In the rows, zero is written as 128.
The same turns and mirrors carry the whole set onto itself and the rows of a family onto each other. Which other rows belong to the same family as each row named below? List them in the order they appear above.
These 28 rows form 7 families of 4 rows each.
sivu: [134 115 128 137 135 113 126  96 139 134 147 144 119 171 102 135 117 127
 123 133 116 159 121 130 152]
mobo: [168 134 101 137 142 118 132 104  97 125 140 167 126 124 115 129 156 123
 132 129 135 134 112 127  95]
lipo: [160 147 105 147 142 116 128 110  99 133 151 156 122 118 107 130 159 149
 135 115 141 129 112 138  96]
fotu: [121 160 130 156 135 116 149 156 112 116 120 139 144  80 145 143 146 153
 132 138 148 134 125 130 101]
pevo: [161 131  99 135 138 115 129 115 106 140 155 166 127 118 110 145 160 140
 132 115 135 152 110 130 103]
zuk: [116 120 171 132 133 124 140 139 136 121 102 119 144 143 125 131  88 138
 133 140 111 118 123 128 148]
bug: [151 133  95 152 143 111 143 101 112 137 158 152 129 120 108 129 162 128
 123 121 142 157 116 124 108]
lazop: [145 152  96 118 146 106 139 116  99 134 167 151 129 117 105 136 159 124
 128 130 138 146 115 126 105]
mivis: [101 142 162 141 128 128 140 153 139 116 100 124 141 126 138 151  99 150
 132 145 127 137 136 140 148]
Viza: [110 137 170 137 126 129 135 141 143 118 118 107 132 133 115 140  95 151
 140 126 125 117 140 122 159]
gafa: [132 147 140 144 136 112 152 154 119 133 116 133 156  74 128 144 147 148
 129 114 155 136 126 108 106]
lino: [140 111 122 119 136 134 125 101 116 128 141 153 112 168 104 130 110 117
 139 135 105 135 119 142 133]
Pufu: [143 124 127 133 129 126 114 107 125 127 154 143 106 172  98 141 114 146
 139 127 107 131 119 143 148]
Giri: [128 140 148 148 138 111 155 155 115 116 121 123 158  82 140 125 132 145
 135 136 138 108 120 109 106]
vul: [134 149 138 144 137 119 154 145 112 113 112 132 152  78 133 127 141 128
 136 127 154 119 132 102 102]
kerot: [119 127 167 137 123 122 144 147 138 107 108 114 143 130 131 139  97 133
 139 140 120 118 137 106 157]
Neni: [151 132  99 136 140 121 140 117  95 124 160 156 127 106 119 123 155 124
 141 130 131 126 117 124  89]
fut: [128 143 137 159 144 109 160 137 133 124 128 119 160  78 133 130 149 143
 126 122 160 140 129 107 116]
nume: [112 126 170 144 134 112 142 131 160 122 117 110 150 130 126 136 104 143
 124 135 132 143 133 114 162]
kanap: [122 128 126 128 127 136 118 115 127 123 135 155 107 167 118 152 107 134
 137 145 109 154 129 156 148]
sez: [136 130 128  99 144 118 122 102 126 133 147 143 125 169 101 141 115 123
 128 136 115 151 120 146 151]
Mor: [126 160 147 149 140 120 147 145 117 124 117 121 147  78 122 130 136 154
 135 114 157 115 132 118 105]
vezif: [113 125 168 132 124 124 140 152 146 127 106 114 146 124 122 153 100 145
 132 123 126 136 137 114 158]
ligud: [141 111 126 122 125 125 120 115 134 135 145 149 118 168 104 155 114 137
 136 124 106 154 121 136 157]
susel: [128 160 135 133 146 101 166 156 112 123 132 112 164  86 130 140 146 144
 125 131 147 127 122 116 117]
ran: [118 137 165 115 141 114 147 142 142 122 113 104 158 138 125 145 103 144
 127 138 125 132 125 134 162]
nef: [141 144  93 141 135 124 128 118 101 124 156 170 112 120 125 146 155 137
 136 138 131 152 119 147 102]
sev: [152 112 129 129 128 121 122 108 124 120 137 150 116 178 112 140 112 127
 135 141 102 134 117 133 151]

The rest of the family of ran: lazop, sez, susel
The rest of the family of kerot: mobo, vul, sev
The rest of the family of Neni: zuk, lino, Giri
The rest of the family of fut: sivu, bug, nume

